One turn sends every row of this set to another row. A few are shown first. Where does it send the rows asked after them?
Z538:  -25  -79  -16  136 -213  -80  -74   47   -5  -56   61  -26  -15  -50  150   57  -59   -9  152   92   21  111   24 -195  -38
Z661:  -29   86  -17 -200  177   83   65  -13   68  -30    2   67   56  -53  -68   74   70  109   12 -154  -34   48 -151  -23   33
Z655:  -24  -22   50  -18   48   69    2    9    9  158   -5  250   38  214    3   11   48    5 -170   50   75   33  -77   31   39
Z396:  121  -30  -92  -11  125  124 -188    8 -157   92  -88   34   41   -8   61  -52  -16   24  114   -7   81   -5  172   28   68
Z865:   22  -73    2   38    6    6  -16  -32    5   38  -54   21   54   38  -15  -23  -26   86   21  -25  -24   18 -130 -446    5
Z227:  134   17  -70   31  145   24 -128   14   35   34 -124 -104  -54  -73   -6  -95 -109   60   21  -27    0   41  167   80   75
Z877: -176   37   77  113   23   75   42  -18    3   52 -117   55 -105   20  -30   -1   34   20  -84  -12   42   32  -15   74  209
Z734:    4   89   26  152   83 -208  -42  -95   12  -18  113  176   34 -134   51 -101 -119   21   31   -8   44   15   44  -31   -4
Z516:  -31   10  -61 -169   29   31   15  -38   -3  -17    6   91   96  -89   13  106   90   79  115  -52   27   30 -199  139  -53
Z469:  196  -52  -54   33   20   64  -86    0  -80  132  -18   34  -48  -93  -62 -108  -90   68   23 -158  104  -47  173   73   10
Z306:   89 -168  -77   50 -145  -34 -149   78  125   67   67    0   34    0  -94   66   22  148   74  -13  -32    1   13 -230 -187
Z88:   21  -71   41  103  -70   50  -76   43   34   10   52   60   -1  -53  -11   39   -3   22  -28  -46   33   53   71 -442  -10
Z127:   -5  -98  -64    1  -73   52  -93   88  -12   29   90  -28  -73   68  -10   48   73   51  141  -11  -57   34   57 -372    4
Z571:  -18   80   33   51  205  -73 -136 -111  -90  -70  164  118  -14 -106   60  -20  -27  -36   12  -11 -101   34   64 -143   76
Z274:   94 -159  156  -20 -140  166   70  121    1   36  -38  -27   89  -73  -73   31    6  -58    1  -56   77  -31  -66    6  -87
Z806:  131  -78   -7   55  -65  -49 -130   86  114  -69  136   -8  150   29   25   90 -106  115   35  -29  -67   88   55 -215 -167
Z158: -21 -56  26  59 -88  19 -22  -2 -40  21  64  71  53  70 -16  70 -32  94   1 -67 -13 -13 -37 323 -20
Z905:  -19   63 -127   79  155    7 -117  -82   75   76  142   -3  110  138   12 -107  -11  116   10  -53 -124  127  134   32   69
Z576:   37  -14   51  -63   -8   -5   76   12   20   78  149  127  -63  215   -4    5  -42   13 -159  -48  -66   37  -56  143   22
Z899:  -28    6   60  -17  168  190  -67   29  -26   42   19  130  132  175  -80   81   43  118 -108 -129  -42  -14   22   29   61
Z862:   39  -23  162   -9  -10   96  126  169  142  -23 -129 -101   97   -3  -34  -46  -73  -38   11   -1   41   54  -40  -32   14
Z408:  -22  -40  -87   90 -142 -126  -23  107  143   24    8  -55  -22   70   41  -27  -40  104  185   64   15   79   35 -228  -46
Z696:   -6 -122  -33   83 -188 -123    0  -45  -31   -6  -32  -64  -32  -45   65    0  -53   48  127   58  -45   34 -183 -201  -43
Z771:   48  -78  141 -102   11  217   38  159  -65  -41  -31  -78  134   65   41   45   11  -95   89    0   -5   26  -26  -66   12
Z501:  -66  -79 -141  108  -45   62 -172 -156 -129  127  155   61   18    2   48  -43  106   22   68    2  -57   68   82  105   45
Z51:  137 -126  -37  -25  -60  -69  -49    4  -11  -18  102  -23  149   82   11   38  -95  142   90  -65 -117   15 -145 -223 -157
Z7:   59  -29    9   90  107  -83 -212 -129  -66    6  146  223  106 -174    8   18   -1   16  -13   10  -16  -20   18  -40  -94
Z66: -100   76  -21 -106   14   14  145  -42   21   30  -50  117  -22 -129  -27   19   77   63   56 -116  123   31 -175    7   69
Z827:  -56  -55   46  -17    9   35  -31  -29   40   73  -10   71 -105  109   24   57   60  -42 -181  126  -72   89 -116  137   72
Z511:  -49  -22  -91  196    9   23  -78 -141   79  210   47  115    3  -49 -106 -142   53   96  -94  -88   38   55   98  -27   56

Z538 -> Z806
Z877 -> Z158
Z865 -> Z696
Now find these:
Z408 -> Z306
Z827 -> Z576
Z227 -> Z469
Z516 -> Z661
Z7 -> Z571
Z274 -> Z771
Z511 -> Z501

One turn sends every row of this set to another row. A few are shown first. Where does it send the rows asked after them?
Z621:  -22  101  -77  105   63 -137  -26   38  -84    6 -228 -118   82   21  -58  -93   78  -56 -249   32   32   -7  -23  -54  140
Z513:  -95 -179  159  160   53   21  125   12   86   77  -78  -66 -103   30  -65  -13    7 -104   74  -52  -15  -19   35  115   87
Z313:  144    5  -20  -76 -100    7 -143  -86   81   16  -39 -176  -51   67   52  -57  112   63  -50 -196  105   33 -152  -23 -106
Z574:  -42  -25 -166  -88  -35   20   71   15   65 -130  -72 -261   42 -140  101 -108   50  -48   11 -176   95  -81  -47   19   43
Z669: -42  92 124 132 -93 -77 193  15   1 -20 -77 -78 -65 126 -81  -1  27 287 -85 -97 -65 -20 -55 -68 -54
Z249:  -74   74  197  145  -64   18  -76   17   74   -2   33  -65   81  164  -47  -57   53   99  -16 -192  -58 -143  172  -56  -60
Z884:   61  -81 -114 -117   19  -69  141  -28  110  -82   -5 -174  -52 -102   74 -151  104  -83  -51 -170   78  -21   45   54   76
Z151:  -51  109  177   76  -92  -27  202   -5   75  -33 -120  -29  -50  164 -129   17   48  223  -70  -63  -26   26   19  -91  -10
Z841:  -44   53  143   22   56   72  -43   40  -91  -20   59  -47   -9  186  -59  -30    9  216 -102 -121  -35   10  232   42   16
Z680:  -61   85  166   93  -86  -76  192   -1   -6  -20 -110  -48  -76  164 -105    7   50  224  -84  -90  -60  -35   13 -105  -55
Z802:  -31  115  133  112  -96  -31  201   22   87  -34  -89  -61  -44  119 -114   11   27  299  -62  -71  -35   38  -46  -53  -12
Z915:   49 -168   -7  -37   63  -33   93  -31  -26   47    5 -186  -45  124   41  176   -6   19 -171  -22   33  104 -148   81   78
Z904: -126  -45  -63   50    3   81   -2   72   23   -9 -157   47  145  203  -29   72  -93   18  101  -76   17  -12 -175   25   69
Z965:   45 -173    0  -43   64  -43   90  -35  -34   54   -2 -183  -50  136   39  175    6   -2 -175  -30   31   98 -131   71   78
Z911:  -33   51  103   71   46   42  -56   62 -127  -19   92  -80  -25  149  -19  -39  -21  280 -110 -141  -60  -17  164   63  -13
Z87:  -12   72   81   83   37   93  -36   84  -38  -28  106  -86   -1  123  -32  -38  -37  333  -87 -119  -29   49  138   99   29
Z355:  -94 -196  127  200   59  -33  113   34    8   95  -50 -100 -127    5  -22  -38  -13  -64   62  -86  -46  -84  -18  129   43
Z205:    2  102 -121  151   50 -134  -25   70  -75   -5 -199 -153   83  -19  -34 -110   47   17 -239   22   25    5  -95  -15  137
Z226: -152   -9  -11   46   37  -88 -105   -7   45  -54  -28    4   20 -123   45 -161   75  -28 -127   -2  152 -142  -25   56  245
Z133:  -63  -28 -120 -145  -32   21   69  -17   57 -122  -96 -229   38  -93   75  -94   81 -126    0 -167  102  -88   31  -22   45
Z750:   61  -73 -129 -115   21  -63  146  -22  115  -76   -2 -181  -47 -111   77 -150   91  -65  -49 -175   86   -9   22   66   75
Z122:  -49  105  184  140  -68   81  -69   35  195  -15   35  -55  118  137  -79  -43   34  145   16 -163  -11  -58  155  -25    0
Z179:  -42  138  170  104   56  -87  -50  108 -106  -23   -7 -106  189  116   96  -15  -51  277  -60  -94   55  -55    5    8  122
Z629: -118  -50  -82   89    1   56  -13   88  -28   -6 -144   22  132  182  -15   62 -114   51   89 -100  -10  -42 -214   39   47
Z922:   57  -90 -119 -109   21  -83  139  -25   83  -71   -7 -176  -53 -104   80 -154   92  -89  -54 -179   74  -37   35   55   67
Z135:   -4  122  -71   89   57  -78  -12   41    6  -17 -236 -104  107   18  -88  -78   73  -46 -230   58   64   58  -17  -39  184
Z559: -134  -58  -56   70   12   25  -16   73  -70    0 -154   37  117  218  -12   55  -93   10   82 -109  -19  -78 -185    5   25
Z134:   52 -161   -8  -37   56  -25   89  -28   -4   44    6 -183  -44  123   31  177   -2   15 -170  -25   40  123 -144   87   97
Z424:   10  126 -123  134   44  -84  -24   66   19  -21 -204 -135  108  -22  -67  -88   43   30 -224   46   59   72  -82   -1  177
Z384: -28  74 121  32  39 115 -34  60   1 -40  79 -52   5 161 -71 -23 -18 266 -75 -98  -9  83 205  72  57
Z276: -31 159 182  72  54 -40 -41  97  -9 -35 -23 -88 221 124  58  -1 -50 266 -39 -63  93  11  35  20 175
Z64:  -70 -175   84  227   37   -1  117   64   75   78  -27 -119 -102  -38  -24  -38  -43   12   80  -78  -35  -32  -86  170   74
Z197: -149  -10  -25   65   29  -83 -104   12   57  -54  -18   -8   23 -144   49 -163   58    8 -120   -1  151 -135  -57   65  243
Z869:  147   12   -5  -93  -97   26 -136  -93  119   11  -49 -162  -43   77   30  -55  124   49  -45 -181  119   62 -130  -29  -88
Z119:  -49  -13 -142 -133  -41   54   71   -2  108 -136  -84 -243   50 -115   72  -88   65  -81   20 -156  112  -46   -1    5   70
Z54: -54 151 230  35  70 -48 -39  76 -38 -29 -48 -53 208 174  38  10 -11 185 -48 -64  87 -13 106 -26 166
Z712:  -68 -159  122  182   41   56  123   38  151   68  -57  -87  -86   -7  -65  -19  -29  -23   99  -48    9   29  -26  159  110
Z73: -153  -19  -15   59   31  -94 -109    0   31  -54  -22   -1   13 -132   58 -162   68  -11 -128   -5  145 -155  -45   55  233
Z647:  -67  123  212   64   71  -98  -46   78 -136  -18  -36  -77  176  170   78   -4  -18  195  -70  -87   55  -84   81  -32  124
Z748: -149    0  -13   50   34  -71  -98   -5   69  -63  -25    1   25 -134   41 -158   76  -10 -116    6  153 -125  -38   64  249
Z327:   46 -165    5  -49   62  -29   97  -39  -10   50   -4 -179  -45  133   29  185    6   -8 -174  -17   44  114 -118   71   95
Z971:  128    1   -2  -96  -94   -6 -141  -99   57   16  -47 -169  -59   90   48  -61  121   24  -56 -194   91   10 -122  -39 -113
Z840:  -60   78  136  209  -69   -6  -81   57   42    1   71 -109   74  106   -9  -78   11  196  -13 -212  -85 -165   69  -15  -77
Z845:  -62  -35 -146 -108  -33  -10   63   -4   16 -114  -80 -257   23 -112  105 -110   65  -97   -5 -180   75 -118  -13  -11   19
Z145:  132    7   12 -115  -91   10 -140 -108   96   14  -56 -152  -50  103   29  -52  132    8  -50 -184  109   42 -105  -48  -90
Z389:  -32  108  120  203  -82   58  -70   75  166  -18   81 -104  106   78  -40  -61   -7  238   21 -177  -38  -72   55   23  -24
Z584:   64  -86 -127 -101   21  -78  145  -15   97  -72   -3 -190  -50 -113   88 -158   85  -59  -51 -181   70  -28   22   67   63
Z301: -136  -58  -32   36   14   59   -7   53  -27    4 -170   52  131  230  -38   67  -85  -24   85  -86    0  -48 -143    3   57

Z559 -> Z629
Z249 -> Z840
Now find these:
Z119 -> Z133
Z513 -> Z355
Z226 -> Z73
Z384 -> Z841
Z802 -> Z151
Z135 -> Z621
Z750 -> Z884
Z327 -> Z965
Z54 -> Z647
Z869 -> Z145

One turn sends every row of this set to another row. A few are shown first. Where does it send the rows asked after them?
Z118:  -23  -28  -55  -62  -67  -64 -129 -206   -5   73  -29   24  -31    3   69  -26  224  107
Z479:  -83   53   43  -72 -121  -48 -114  126  -81  -65   -9   21  -68  -25   16 -146   48 -192
Z518: -197  -72  -84  -12  113  110  -32   15   28 -108  -77 -122  -90  -69 -102   29  -49  -96
Z491:   71  -19  -72  -44   -6  -82  -49 -239   -6  114  -83  -29  -44  118   37   28  144  113
Z950:  -32  105   43  -74  -51 -122 -142   31   51  110  144   51  -26  -27  -57  -23   82 -200
Z443:  -14  -97  -32  -18 -182  -61  -46  -10    0   -4   42   79   61   68  -31   29 -150  215
Z430:   99  148   22  -14  -83 -110   83  101  -30  -21  -71   31  -82  131   46  -23  -81 -169
Z580:  109 -104   -8  -36  -64  -68  -67 -102  -62   50  -60   45   35   29   47  127    5  223
Z271: -148    1  -18  -13   84  119 -135   72  -34 -120  -83 -128  -39  -90   -1    7   26 -125
Z311:   82   22  -53   -7  147  -46  134  -54    5    2 -187  -43 -118   33   29  132   -6 -100
Z780: -107   20 -114  -25 -149  -43   31 -113  143  -24   38   46   17   95  -51 -129 -130  134
Z820:   -5   83  -33  -18 -135 -130  141   79   47  -29    1  108 -129   78  -19  -38  -94 -148
Z945:   28 -140   14  -73 -117  -45 -160  -85 -102   42  -17   43   26  -11   -2   50   50  203
Z885:   41   47  -48   44  155   25   49   53    3  -48 -169 -120  -31   70   66  120  -74 -115
Z822: -140    9   -7  -71  127   26 -183    0   80   48   72 -105   21  -63 -161  -28  -35 -154
Z277:  -58 -137  -51  -18  -79   17  -78  -44   14  -35   -7    9   81    3  -43   54 -148  243
Z730: -118  -27   14  -85  -97  -49 -115   37  -87  -20   12   31 -159  -61  -40  -68  160 -177
Z897:   61  160    1  -24   42 -143   64   14  174   83   51   79   29    2   -5   20 -109 -146
Z425: -178  -29 -161   35  -64   33  -31 -113  153  -33   40  -48   28   90  -62  -19  -99  146
Z454:   59   80   -2  -62  245  -21  -22  -87  106   85  -71  -84   31  -61  -50   68  -52 -113

Z443 -> Z580
Z311 -> Z518
Now find these:
Z885 -> Z271
Z454 -> Z822
Z780 -> Z491

One turn sends every row of this set to another row. A few are shown first. Where does it send the rows asked after them?
Z947:   31 -185  142   85  132   52   29  -75  -83   35    8  -69   94 -129   -7  -82  137  -90   18  -99   40  190  -86 -139  128
Z12:  -11  110   -5   24 -121   92 -197  -77   86  -25  103 -185  135  -56   41   18  -90  150  140   18 -121   57  -59 -134  171
Z285:   23 -112  182  -54   90  155 -217  158  -27  -39   61  173   42 -138    6  -22 -103  122   13   -5   80  121 -126  -86  114
Z110:  -19  -71  196  -37   71  194 -283  157  -42   -6   64  113   67 -133   85  -32  -88   79   39  -49   24  112 -158  -69  107
Z181:   41   39   14   24  -90   65  -81  -36  124 -143   78  -41   93  -38  -77  118  -80  230   48   50  -20   92 -109 -231  148
Z551:  -17   28   77   25 -124  -25  -59 -145   -8  137   53    3  180  -69   47  178  101  104 -136  -23  -72  130 -206   26 -174
Z942:   30 -108  113 -136   18  114 -259  109  -97   26   61  124   64 -120   11 -122  -91  158   26  -18   57   87  -17  -37  189
Z579:   58   94   50  166  -28  138 -164  -25   53  -63   75 -109   91 -148   10   81 -170  143  111  136   -3   49  -84 -153   40
Z322:   34   -4    2  -49 -164  -77  -40 -181  -62  162   54   -2  171  -47  -20   84   85  160 -148   12  -43   96  -75   81 -110
Z49:   63  -16   38   21 -129  -52  -44 -156 -101  137   28   45  157  -97  -23  134   59  159 -161   46   13  103 -116   50 -173
Z510:  101   60  -11   93  -56   74 -143  -55   10  -52   66  -93   84 -124  -58   10 -189  199   97  166   27   37   11 -115  104
Z521:   54   75   33   61 -115   97 -172  -32  -29 -123   35  -61  115 -109  -11  131  -68  239   36   13  -28   76 -126 -255  157
Z631:    0 -186  127   67  132   35   55  -89  -23   26   29  -77   97  -93  -26  -84  143  -87   28  -98   32  194  -79 -135  139
Z391:   -6    2   35    5  -97  -59   -5 -152   79  159   99  -12  159  -16  -13  103   39   81 -105   56  -61  116 -118  110 -183
Z930:   -9  109   44  110  -45  132 -162  -32  160  -65  115 -142  109  -71   40   88 -133  114  139   59  -90   64 -124 -151   83
Z567:  -47 -106   97 -205    5  100 -217  101   61   31  118   84   67  -11   10 -127  -52  125   64  -65  -26  109  -48  -17  231
Z959:   21   30   18    3 -124  -50  -65 -173  -26  204   70  -47  163  -71   30   62   42   94  -95   44  -63   88  -80  126 -176
Z639:   18 -190  106   53  119   26   54 -104  -44   52   35  -87  102  -98  -36 -131  130  -81   33  -79   25  177  -25 -101  158
Z17:    8  -79  123  -91   49  157 -294  110  -70   74   86   69   60 -139   62 -142 -120   93   73   -9   32   77  -21   18  146
Z149:  -36  -95  105 -152   54  118 -204  107  100   59  145   63   61  -35    9 -147 -119   75   94    3  -11   92  -16   36  162
Z57:   41 -190  112   75  129   27   21  -91 -102   55    4  -80   85 -137  -24 -125  116  -85   21  -70   58  177  -34 -103  130
Z358:    0 -178  134   84  140   41   53  -85  -17   38   26  -85   98 -104  -20 -100  136 -106   38  -85   21  194  -70 -121  131
Z90:  -40 -111  163  -89  101  141 -157  157  156  -32  127  133   35  -33  -15  -34 -100   79   56  -10   20  132 -132  -43  113
Z429: -168 -122  109   41  -33  -27  -40  -53   53   -5  259  129  153  -71  -72  222   -3   31   44 -115 -206   94  -48  -19  -90
Z817: -119 -144   12  -39  -90  -89  -63 -101  -22   74  266   72  154  -66 -100   67  -32   72   71  -65 -201   48  126   69  -21
Z302:   65   43  -37   15  -94   41  -75  -65  115  -85   93  -88   84  -40 -104   18 -139  225   85  125   -6   55   -6 -140  162
Z386: -150 -141  104   37  -38  -34  -21  -41   62  -20  262  148  152  -74  -99  221   -4   44   34  -84 -190   86  -42  -22  -92
Z242:   30   -8   67   48  -91  -40   -8 -125   25  111   60   38  151  -70  -22  166   50  114 -143   61   -7  121 -168   52 -215
Z716:   17   30   66   48 -120  -24 -106 -151  -91  182   42  -23  174 -115   69  115   68  101 -118   12  -54  100 -133   68 -185
Z839:  -25    6   32  -47 -154  -63  -24 -169   32  139   66   -5  177   -7   -1  135  111  126 -139  -29  -92  120 -158   46 -118
Z575:   30 -178  123   72  119   38   17  -90 -112   65   11  -94  102 -142  -12 -124  126  -85   28  -90   29  176  -36 -114  147
Z975: -126 -132   18  -53 -101  -83  -69 -107  -36   80  261   65  160  -57  -87   71  -11   63   63  -98 -212   51  108   65   -2
Z569:   42   99   -3   34 -142   89 -229  -75  -57  -48   45 -140  133 -111   38   31  -78  221   71    8  -64   43  -53 -191  187
Z476:   29 -182  144   97  150   53   39  -81  -71   34   13  -68   94 -134  -18  -93  123  -91   23  -75   51  190  -67 -130  111
Z15:  -42 -136   46   41  -93  -51 -153  -89 -254   76  199  106  153 -202  -56   93  -36  115   12  -70 -130   28  113   38  -46
Z532:  -84 -117  140  139  -27   14 -124  -27 -160   -1  187  165  142 -208  -29  227  -31   64    5  -87 -128   68  -34  -39 -138
Z867:  -79  -83  170 -126   61  151 -209  149  120  -19  116  108   66  -39   44  -28  -47   70   49  -89  -36  134 -174  -83  158
Z407:  -52 -126   42   55  -89  -41 -145  -95 -241   84  196  103  154 -200  -47   83  -57   93   23  -53 -128   21  124   52  -62
Z265:   13 -183  113   52  123   30   38 -106  -45   60   31 -105  105 -101  -12 -135  131  -98   43  -81   20  178  -32  -91  151
Z952:  -66 -130  138  124  -28   -6 -112  -25 -168  -21  185  181  145 -199  -47  237  -27   87   -7  -78 -113   71  -29  -57 -125

Z631 -> Z639
Z285 -> Z90
Z181 -> Z302
Now find these:
Z15 -> Z952
Z716 -> Z551

